(in the rows, 128 means zero)
Rotation paths and how fast each direction turns (degrees each step)
Each turn is a multiple of 5 degrees from 10 to 175, or 0.
Each row of a path follows its step; steps can be skipped.
Path 1:
step 0: [123 132 128 129 138 129 138 113 134 148 130 124 139 126 125 134 120 132
 121 125 131 109 132 127 122 126 130 132 132 129 137 125 125 127 132 139
 133 124 121 112 139 135 123 133 145 126 135 137 130 134 114 111 117 121
 134 120 122 139 133 126 119 123 120 126]
step 3: [130 132 137 130 139 135 121 125 117 139 137 127 125 142 136 140 114 127
 124 117 112 127 128 123 130 122 136 119 123 135 118 114 133 127 123 137
 131 124 128 122 140 132 120 103 125 123 129 129 128 138 126 116 128 140
 130 119 131 121 118 129 122 130 123 126]
step 9: [128 151 128 124 121 121 122 121 129 127 126 125 137 130 127 134 127 135
 143 126 140 130 127 130 119 124 134 137 124 147 131 117 130 124 136 121
 129 130 147 133 128 127 124 125 141 130 123 119 139 134 128 129 129 125
 131 126 141 130 126 147 121 137 141 125]
step 10: [137 130 123 126 125 135 133 121 119 126 130 129 129 132 132 140 127 123
 123 117 119 144 131 132 127 112 123 128 122 119 132 115 128 142 133 122
 117 135 117 119 124 132 133 138 131 123 134 129 138 133 126 134 125 147
 121 129 133 109 116 138 119 142 130 124]
step 13: [133 132 113 122 137 130 119 115 124 112 131 126 123 125 135 124 133 150
 137 128 144 130 130 126 128 120 132 133 135 131 141 127 119 135 121 123
 113 132 121 126 135 124 117 132 132 126 138 140 122 143 125 134 127 136
 122 122 141 126 139 124 132 136 135 131]
step 16: [139 117 123 118 133 118 134 121 138 122 123 130 130 117 121 141 129 138
 118 113 134 125 131 134 128 132 126 109 124 141 126 129 121 138 137 131
 120 124 141 135 134 129 109 126 139 119 132 130 122 130 135 118 128 124
 130 131 134 132 125 139 128 137 137 131]
step 22: [137 130 143 129 118 124 124 136 120 131 126 134 126 133 132 153 119 138
 120 123 129 144 126 128 129 131 129 138 111 127 142 117 125 132 141 130
 137 127 127 117 126 126 124 123 120 134 133 135 128 130 130 124 119 127
 113 135 143 126 127 115 127 117 125 133]
step 26: [126 136 122 150 127 123 126 124 136 126 141 128 113 132 128 121 133 130
 119 116 129 147 120 126 127 119 117 131 139 120 135 134 134 134 133 143
 137 127 130 120 134 131 144 127 125 118 143 133 126 131 138 124 132 120
 118 138 129 124 128 121 121 125 130 121]
step 31: [119 118 132 122 125 133 140 119 117 133 123 122 120 118 141 132 133 126
 115 139 133 115 120 115 115 127 137 115 135 147 125 128 127 120 137 130
 135 130 130 129 144 119 125 126 132 144 131 135 130 131 128 113 133 125
 122 136 131 126 134 129 126 123 124 126]
[129 127 127 125 129 125 129 127 126 128 130 127 127 131 129 127 126 131
 130 127 129 128 127 124 131 133 128 128 128 126 129 130 128 127 128 128
 127 130 126 127 129 127 125 128 129 130 128 123 126 123 127 128 126 129
 125 127 130 124 132 130 130 123 125 129] | 45
[126 128 125 126 128 129 129 125 127 130 126 127 128 128 127 128 128 130
 129 129 128 128 125 130 123 125 129 129 128 127 128 130 128 128 124 128
 131 128 124 125 131 129 128 122 128 128 127 127 131 125 132 129 127 130
 132 126 124 128 127 131 126 126 128 129] | 10
[127 126 126 128 123 128 128 129 130 125 127 126 131 129 125 130 126 127
 126 129 128 132 128 130 128 129 126 130 129 127 132 126 128 129 128 127
 129 125 127 127 128 129 130 123 129 125 127 125 125 129 127 126 128 123
 129 129 127 131 131 127 129 125 125 125] | 100
[133 130 127 130 127 124 130 128 132 129 128 126 132 126 127 126 128 129
 126 128 128 130 130 128 127 130 130 128 126 129 123 127 126 132 128 129
 130 130 125 127 127 126 130 126 127 127 127 132 126 127 130 127 127 128
 125 131 129 126 125 130 128 127 125 130] | 175
